In the data rows, zero lies at 7.5, halfway between 7 and 8.
Here are some points, each followed by its number:
[11,11,12,8,7,9,5,6,13,6,2,5,6,8,7,7,7,7,6,8,6,10,7,14] 0
[6,9,10,7,7,3,15,5,6,4,14,9,12,9,11,12,5,10,12,6,10,10,11,3] 1
[3,5,7,6,10,0,14,3,3,6,14,10,15,9,15,7,2,9,13,3,9,10,15,2] 2
[12,13,11,13,9,15,6,7,13,8,7,5,5,7,0,7,8,3,7,4,5,8,1,15] 3
[12,10,8,9,4,9,9,7,9,5,7,4,8,7,9,10,7,6,8,4,7,9,6,10] 4
[6,8,3,8,4,8,8,8,8,5,6,7,6,8,10,9,9,8,4,5,8,8,5,10] 5
[6,6,8,9,9,8,7,7,5,8,8,8,6,9,5,7,9,8,8,9,7,7,8,6] 6
[0,11,10,10,12,4,12,7,8,7,13,10,12,9,12,7,8,2,14,11,9,4,8,4] 7
[8,10,7,4,10,12,4,9,13,10,5,8,4,6,6,3,9,8,7,9,9,7,4,13] 8
[7,2,3,4,12,7,3,11,5,13,5,9,5,5,7,1,10,8,10,12,6,3,9,3] 9
[14,5,0,1,4,11,3,11,10,8,4,3,1,4,10,5,9,13,6,8,9,8,6,9] 10
[6,6,6,5,11,7,6,10,5,10,7,9,7,7,8,5,10,8,11,14,7,5,10,2] 11
[15,5,7,8,8,14,0,8,10,10,2,7,3,6,1,6,9,9,4,6,4,9,7,15] 12
[15,8,5,7,4,13,5,9,10,7,5,2,3,6,6,7,8,8,9,6,6,10,6,9] 13
[11,10,9,0,5,7,6,7,15,8,5,9,6,7,12,9,6,15,7,11,11,10,8,12] 14
[11,8,9,7,10,15,1,9,14,10,0,8,1,7,3,3,11,7,5,10,6,8,5,15] 15
[13,5,8,7,2,8,4,8,6,7,5,9,7,6,4,14,7,12,0,2,6,11,7,13] 16
[9,2,3,3,8,4,5,10,1,11,9,9,8,6,8,9,8,12,9,10,8,6,10,1] 17
[10,9,5,13,3,10,10,6,9,4,9,3,6,9,7,10,7,6,7,3,6,9,5,10] 18
[4,9,9,4,13,5,6,9,9,10,7,10,8,6,10,3,7,6,12,14,9,3,9,3] 19
[0,7,11,15,7,6,13,5,2,3,9,8,10,11,3,9,8,0,2,3,5,6,5,7] 20
[13,15,11,8,5,13,7,8,14,8,10,2,6,8,4,10,7,4,8,7,9,8,1,10] 21
[8,5,4,4,8,9,7,10,6,9,5,6,1,7,8,1,9,8,9,13,8,7,9,3] 22
[2,5,8,6,10,0,12,5,3,5,12,13,15,9,13,10,6,11,10,4,9,9,13,6] 23
[0,6,9,11,9,6,8,10,3,7,7,11,9,7,7,7,10,2,4,10,6,2,6,5] 24
[8,0,2,5,9,5,7,9,0,8,7,9,5,6,7,5,7,11,6,5,8,8,11,3] 25
[6,8,9,6,10,2,10,7,5,7,13,9,12,7,11,9,5,9,12,9,7,7,11,0] 26
[3,9,10,12,7,6,12,5,5,5,9,5,7,10,6,7,6,3,7,9,7,7,7,2] 27
[3,4,5,7,11,8,5,9,5,9,5,11,7,7,5,4,11,8,7,10,7,5,9,8] 28
[14,6,5,1,8,7,3,8,8,11,9,7,9,5,7,7,6,13,8,2,10,9,7,11] 29
[5,9,11,7,7,3,14,4,5,5,13,9,14,11,12,11,6,10,12,7,10,10,12,4] 30
[15,3,2,7,4,12,5,8,6,8,7,5,4,6,4,10,9,10,6,2,6,11,6,8] 31
[6,5,6,5,12,8,5,11,6,10,3,8,1,7,6,0,10,6,8,13,8,5,9,4] 32
[15,3,0,0,9,10,1,10,9,12,6,8,4,4,5,4,7,15,7,6,8,9,9,11] 33
[13,9,7,11,2,12,5,9,9,7,8,4,3,8,1,14,7,7,2,5,7,9,2,11] 34
[0,10,10,11,10,6,13,7,10,6,6,6,4,10,9,2,7,0,11,15,9,5,8,4] 35
[3,4,6,12,8,11,6,8,7,6,4,8,7,8,5,6,10,3,3,2,6,6,3,14] 36
[9,9,6,5,11,13,4,10,13,9,4,8,4,6,5,3,9,7,7,9,9,6,4,14] 37
[6,8,5,4,6,7,9,8,9,6,6,7,7,8,13,5,9,8,7,7,10,7,7,9] 38
[11,6,4,6,7,11,3,9,9,9,6,8,5,6,4,7,7,9,4,5,8,7,5,13] 39
[12,14,15,7,4,6,10,3,13,5,8,6,10,8,10,13,3,8,7,6,9,12,8,9] 40
[15,7,7,9,4,15,1,10,10,10,2,5,1,6,0,10,9,10,2,8,5,11,4,13] 41
[12,8,9,9,5,11,3,8,9,8,0,7,5,7,4,8,9,7,1,6,6,9,5,14] 42
[0,8,9,13,9,2,12,6,4,6,13,9,13,8,8,13,7,4,9,7,6,5,8,2] 43
[3,4,7,8,9,4,10,7,3,7,9,9,8,9,9,5,6,6,7,6,8,6,9,4] 44
[2,6,10,6,10,1,11,5,3,6,11,11,15,8,12,8,7,9,10,4,9,7,11,6] 45
New points follow, each followed by the numbers of its three nearest points above, smallest number first.
[4,7,7,12,8,9,9,7,8,5,6,8,9,9,7,6,9,3,7,4,6,7,5,12] 5 6 36
[0,6,8,4,11,5,7,9,6,8,5,13,10,8,10,4,10,7,6,11,9,4,7,9] 19 24 28
[10,10,5,1,9,8,6,8,15,9,8,6,6,6,10,5,5,13,12,9,12,8,8,11] 8 14 38
[8,9,6,6,8,10,8,7,11,7,7,6,5,8,10,5,9,8,10,8,8,8,6,10] 5 8 38
[4,10,6,14,4,11,8,9,9,4,4,6,6,9,6,8,10,2,2,5,6,6,2,12] 5 18 36
[0,6,8,11,9,5,8,10,3,7,7,11,10,7,7,7,11,1,4,10,6,2,5,5] 24 28 44
[8,15,15,14,7,7,10,3,14,4,7,6,12,10,7,11,4,2,7,5,7,10,6,14] 0 4 40
[11,15,15,7,3,5,10,4,13,5,9,6,11,8,11,14,2,8,7,7,9,12,8,10] 0 4 40
[13,0,0,0,6,6,2,13,0,12,9,8,4,3,7,8,9,15,6,10,8,6,10,0] 9 17 25
[0,8,11,15,7,5,15,5,2,4,11,8,10,12,6,9,8,0,4,4,6,7,7,5] 20 27 43
[3,6,8,12,9,8,9,7,5,7,8,9,8,9,5,7,9,6,8,8,6,7,8,7] 6 27 44
[5,8,10,13,12,9,10,7,9,7,6,4,4,9,6,1,7,0,12,11,6,5,9,4] 6 27 35
[9,15,13,11,7,13,8,6,14,7,8,3,6,9,5,8,7,2,9,8,9,7,2,11] 0 3 21
[15,12,12,8,6,11,4,5,13,7,5,3,7,6,4,10,4,7,6,5,6,11,7,11] 0 4 21
[0,7,12,15,7,7,13,6,3,3,9,8,9,11,3,9,9,0,2,3,5,6,5,7] 20 24 27
[9,1,3,0,11,4,4,11,3,11,7,11,8,4,9,5,8,13,9,10,7,5,12,2] 9 17 25
[7,15,15,15,10,6,12,1,15,3,6,7,14,11,9,8,4,1,11,3,6,11,8,15] 0 4 40
[12,10,7,9,4,10,8,7,9,6,8,4,8,7,8,9,8,7,8,4,7,9,5,9] 4 13 18
[15,5,2,1,2,6,6,8,5,7,7,6,8,5,12,9,6,14,6,3,8,11,9,8] 10 29 31
[4,4,4,5,13,5,6,10,5,11,10,9,8,5,9,5,9,8,13,12,7,3,9,2] 9 11 19
[5,8,7,12,7,10,8,7,9,5,5,9,8,8,7,7,10,4,5,3,6,7,4,13] 5 18 36
[9,5,2,0,2,4,8,8,6,6,9,9,7,7,15,10,8,15,6,8,12,10,8,7] 5 14 38
[13,10,7,12,2,15,4,9,9,9,7,4,3,8,0,13,8,8,1,5,6,9,1,11] 34 41 42
[0,10,10,11,10,6,12,8,9,6,7,7,5,10,9,3,7,1,10,13,9,4,8,4] 7 27 35
[13,3,3,7,4,12,6,8,5,8,7,7,4,7,5,10,9,10,6,4,5,10,6,9] 13 31 39
[9,14,12,9,7,11,8,7,13,7,9,5,8,9,6,8,6,4,8,6,9,9,3,12] 0 4 21
[12,10,11,9,10,14,3,8,15,10,1,7,3,8,3,4,10,6,7,10,5,8,6,15] 0 15 37
[12,13,9,10,5,13,7,7,14,7,8,3,4,8,4,9,7,6,8,9,8,8,3,11] 0 3 21
[7,7,2,4,6,6,8,7,9,6,7,8,8,7,12,7,8,10,7,5,9,8,8,10] 4 5 38
[4,5,8,5,10,0,14,3,3,5,14,10,15,9,14,7,1,9,13,3,9,9,15,2] 2 23 45
[4,7,8,10,8,9,8,8,6,8,7,8,5,10,5,7,9,6,7,11,7,6,7,6] 6 27 28
[13,15,14,10,9,14,6,6,15,8,4,5,5,8,5,6,7,6,11,10,7,10,7,14] 0 3 21
[9,2,3,0,7,3,7,9,2,10,11,10,9,5,11,9,7,15,11,11,9,7,12,0] 17 25 26
[9,8,7,2,6,7,5,7,11,9,4,9,7,7,10,9,8,13,4,8,10,9,8,12] 14 38 39
[12,7,6,2,9,8,4,9,8,10,9,7,10,6,6,7,6,10,8,2,9,8,6,12] 29 33 39
[15,6,7,7,1,7,4,6,7,7,6,9,9,6,5,15,6,14,1,1,7,12,7,13] 16 31 39
[9,2,4,2,13,8,2,12,6,12,5,9,4,4,6,2,10,9,11,13,6,4,10,3] 9 11 32
[0,10,10,9,11,3,11,6,8,8,12,9,11,9,10,8,8,3,14,11,8,5,9,2] 7 26 43
[2,10,10,9,12,4,11,7,8,8,10,9,11,8,11,6,7,4,14,12,9,5,10,3] 7 19 26
[9,10,5,4,7,8,6,8,11,8,8,7,7,7,9,7,7,10,7,7,10,7,6,11] 5 38 39
[14,3,5,0,5,7,0,9,7,10,1,9,5,5,7,7,8,14,2,8,7,9,9,12] 10 33 39
[4,15,15,12,11,5,13,0,15,3,7,8,14,12,11,8,4,2,11,5,7,10,9,14] 0 7 40
[1,9,10,15,7,8,12,6,5,5,7,7,6,10,5,6,8,0,6,9,6,6,7,5] 20 24 27
[13,0,1,0,6,5,2,12,0,11,8,8,6,3,6,10,8,15,5,10,6,7,10,0] 17 25 33
[0,11,12,15,7,3,13,6,4,5,14,9,14,10,8,15,7,0,8,8,7,4,5,2] 7 27 43
[9,7,4,3,6,8,8,7,9,7,8,7,6,8,12,6,7,11,9,7,9,9,8,8] 5 29 38
[6,5,7,14,10,11,8,8,5,8,5,6,3,9,1,3,9,1,7,7,4,6,6,6] 6 27 36
[10,9,9,3,11,5,9,5,8,8,11,8,9,7,11,6,5,12,15,10,8,10,12,3] 1 26 30
[12,10,9,12,10,13,5,7,12,8,8,6,6,7,2,7,8,5,7,3,7,8,4,15] 0 3 39
[10,7,3,4,6,7,9,7,10,6,7,6,7,7,12,6,8,11,9,5,9,9,8,9] 4 5 38
[15,3,1,0,9,9,1,10,9,11,6,6,4,3,6,5,7,14,7,5,9,9,7,10] 10 29 33
[15,9,10,6,9,8,4,6,12,8,3,5,7,6,8,6,6,9,9,5,7,10,8,13] 0 4 13
[12,10,10,4,5,10,6,7,13,8,5,7,6,7,8,10,7,13,7,9,9,10,7,12] 0 4 14
[7,6,8,10,7,11,7,8,5,7,6,7,4,9,3,8,10,7,7,12,6,7,7,5] 6 11 28
[10,11,9,8,6,8,10,5,11,7,11,7,10,8,7,12,4,8,9,3,8,9,6,10] 4 18 40
[10,10,6,14,3,11,10,5,9,4,9,4,8,9,5,11,7,4,7,2,6,10,4,10] 4 18 34
[9,9,9,2,5,6,7,6,11,7,6,10,9,7,11,11,6,13,5,8,10,10,8,13] 5 14 38
[10,14,14,7,6,5,9,4,13,6,8,7,11,7,10,11,3,9,7,6,8,11,8,11] 0 4 40
[8,7,3,7,3,8,8,8,7,5,7,7,7,7,10,9,9,8,4,5,8,8,5,10] 4 5 38
[2,7,8,13,8,8,11,7,5,5,8,7,6,10,5,5,8,2,7,7,7,6,6,6] 6 27 44
[4,9,12,14,6,6,12,6,3,5,9,6,8,10,5,8,6,2,5,7,6,8,7,3] 20 27 43
[10,9,10,1,4,3,8,5,9,6,6,9,10,8,14,12,6,14,5,8,10,12,10,9] 14 38 40
[15,6,8,9,7,14,1,9,10,10,1,8,3,5,0,7,9,8,3,4,5,9,6,15] 12 41 42
[12,10,11,10,4,10,4,7,10,7,0,7,6,7,4,9,8,6,0,6,5,9,4,15] 0 41 42
[12,11,9,9,7,9,7,5,12,8,11,5,9,8,6,10,4,8,10,3,8,10,7,11] 4 18 40
[12,12,11,6,5,9,6,6,14,6,6,6,6,8,8,10,6,10,6,10,9,11,6,13] 0 14 40
[12,8,6,9,4,10,9,8,8,5,6,4,9,7,10,9,8,7,8,4,7,9,6,10] 4 5 18
[1,8,8,5,12,5,7,10,8,10,7,10,7,7,11,2,8,5,11,15,8,2,9,3] 11 19 32
[10,12,12,5,6,9,5,7,15,8,3,6,6,7,8,8,6,7,5,11,9,10,6,12] 0 8 14
[13,8,9,7,10,15,0,9,14,11,0,6,1,6,2,3,9,7,5,10,6,7,4,15] 12 15 37
[9,7,4,4,6,8,8,7,10,8,8,8,7,8,11,8,8,11,9,7,9,10,8,9] 4 5 38
[15,8,10,5,9,9,4,6,13,8,3,6,6,6,8,5,7,11,9,6,6,10,10,13] 0 8 13
[14,12,13,4,6,4,8,3,13,6,9,6,10,7,11,11,2,11,10,6,9,12,10,9] 4 14 40
[14,7,4,8,5,15,1,12,10,11,4,4,0,6,0,8,9,8,2,9,7,7,1,11] 12 39 41
[0,15,15,14,12,10,11,7,13,7,8,6,7,9,8,3,9,0,14,15,6,3,6,4] 7 27 35
[4,6,9,4,9,2,8,7,4,7,9,11,12,8,11,9,7,10,9,7,8,7,10,6] 23 26 45
[15,9,10,7,1,6,5,6,7,6,8,7,10,6,6,15,4,12,0,3,7,12,7,9] 4 16 40
[12,3,0,0,3,5,3,11,7,9,5,8,7,4,14,7,9,15,5,9,11,8,9,9] 10 29 33
[0,7,10,11,15,4,10,6,7,9,10,11,14,9,10,2,7,3,15,7,6,3,12,6] 7 44 45
[3,1,2,4,8,4,7,11,2,9,6,9,4,6,10,4,8,10,5,9,9,5,11,3] 17 25 44
[2,7,8,3,14,4,8,9,8,9,8,11,9,7,13,2,8,7,13,13,8,4,10,2] 11 19 26
[5,4,7,6,11,7,4,10,5,9,5,11,9,6,6,5,9,7,7,8,7,5,8,8] 6 11 28
